0: [148 184 141  99 182  90 189 143]
1: [138 165 143 107  89  79 113 134]
2: [108 174 110 140 127 152 160 120]
3: [150 146 146 105 165  90 213 134]
4: [118  99 110 134 133 173  92 126]
5: [117 105 114 141 117 172 108 117]
6: [126  98 109 146 116 174  51 122]
7: [139 125 135 128 129 147  97 119]
8: [110 149 126 115 139  88 153 122]
9: [ 96 137 114 148 129 177 131 123]
10: [102 147 101 143 129 178 107 118]
11: [145  89 124 138 159 151 112 119]
12: [163 114 143 105 138  93 173 142]
13: [145 103 149 105 111  69 128 138]
14: [161 107 145 106 138  80 129 141]
15: [146 126 142 104 101  77 119 142]
16: [157 147 141 110 123  95 164 124]
17: [153 148 134 136 132 152  99 124]
18: [ 97  74 111 149 184 170 104 119]
19: [114 174 125 108 176  94 115 130]
20: [104 103 124 119 125 103 102 132]
21: [150  79 141 120 185  93 148 139]
22: [113 155 133 106 142  94 146 127]
23: [100  96 107 154  94 166 101 121]
24: [106 102 122 152  98 169 113 124]
25: [137  85 145 107 118  92 170 135]
26: [157 127 152 100 116  80  79 128]
27: [159  78 136 112 143  88  92 138]
28: [154 143 143 111 102  85  89 136]
29: [143 118 128 137 115 138  80 123]
30: [114 143 123 158 141 176 166 122]
31: [105 101 112 146 135 168  53 124]
32: [ 98  83 113 142 117 166 131 119]
33: [148 163 141 109 117  81 114 141]
34: [153  86 127 149 194 170  94 120]
35: [132 167 130 142 108 162  48 129]
36: [145 120 136 134 177 176 149 124]
37: [164 180 146 107  99  93 183 132]
38: [138  97 148 108 161  72 169 139]
39: [142 189 142 112 226  75 175 142]
40: [152 168 145 105 108  92 112 134]
41: [125 133 117 104 129  93 189 139]
42: [140  90 129 142 124 156 197 128]
43: [115 106 114 147  96 168 167 123]

[100 139 109 134 166 160  93 115] 10 4 9
[146 149 139 116 154  93 131 131] 22 33 16
[144 135 146 115 123  81 178 132] 16 12 41
[140  90 140 119 100  78 121 133] 13 15 14
[157 183 153 112 167  82 164 131] 0 16 3
[104 144 112 149  84 173  60 130] 35 6 23
[115 120 126 124 156 107 119 133] 20 22 8
[137 105 130 141  57 167 164 120] 43 24 42
[118 103 121 134 111 168 110 118] 5 24 4
[154 106 133 136  93 166 148 125] 43 24 42
[152 124 122 148 147 159 155 135] 36 30 11
[156 169 131 144 110 159 107 131] 17 7 35
[151 124 139 121 166  94 137 131] 14 21 12
[125 193 123 119 171 106 104 135] 19 22 33
[107 106 116 143 135 166  64 124] 31 6 4
[149 184 137 112 176  77 109 137] 19 33 22
[143 101 129 148 150 144 189 126] 42 36 30
[139 151 131 120 153  95 126 126] 22 8 19
[136 127 131 150 179 174  71 130] 34 31 4
[151 165 151  99 148  92 169 131] 16 0 22
[126 105 133 141  80 153 174 120] 43 42 24
[121 168 125 102 116 103 186 127] 41 8 16
[120 142 117 158  71 163  46 131] 35 6 29
[153 123 141 108 136  75 145 125] 14 16 12
[143 134 144 114 107  84 159 129] 16 15 12
[121  90 116 146 138 172 144 126] 32 5 43
[110 177 123 155 101 171  71 119] 35 10 17
[101 143 113 146 144 176 131 123] 9 10 30
[112 131 125 121 189  94  76 122] 19 20 7
[ 95 147 115 139 115 180  99 122] 10 9 5
[141 104 134 146  93 160  39 121] 6 29 31
[159  97 127 134 163 169 173 125] 36 42 11
[133 181 133 135 115 165 149 128] 2 30 17
[128 111 110 142 162 174  91 116] 4 11 5
[132 127 142 100  91  91 150 136] 15 13 16
[150 139 141 119 107  88  94 138] 28 26 15
[138 123 145 107 103  95 208 140] 41 25 12
[144 154 140 103  73  88 117 137] 1 40 15
[102  92 111 146 170 172  54 119] 31 18 4
[130  76 121 120 138 109 184 129] 25 42 38
[137 173 138 106 163  89 170 136] 0 22 8
[119 149 125 114 136 108 118 125] 22 8 19
[127 112 109 142 162 167  57 126] 31 4 6
[161 118 130 147 128 166 196 133] 42 30 43
[148 131 138 128 152  97 205 138] 3 12 41
[ 96 133 106 146 133 179  40 127] 31 6 35
[144 200 142 119 102  80 172 131] 37 16 1
[155 110 124 138 163 176 141 127] 36 11 34
[ 99 137 118 149  76 165 175 119] 43 2 30
[122 100 113 157 143 178 195 124] 42 30 43
[149 172 138 114 147  73 115 126] 33 40 19
[118 114 128 103 146  89 188 131] 41 38 25
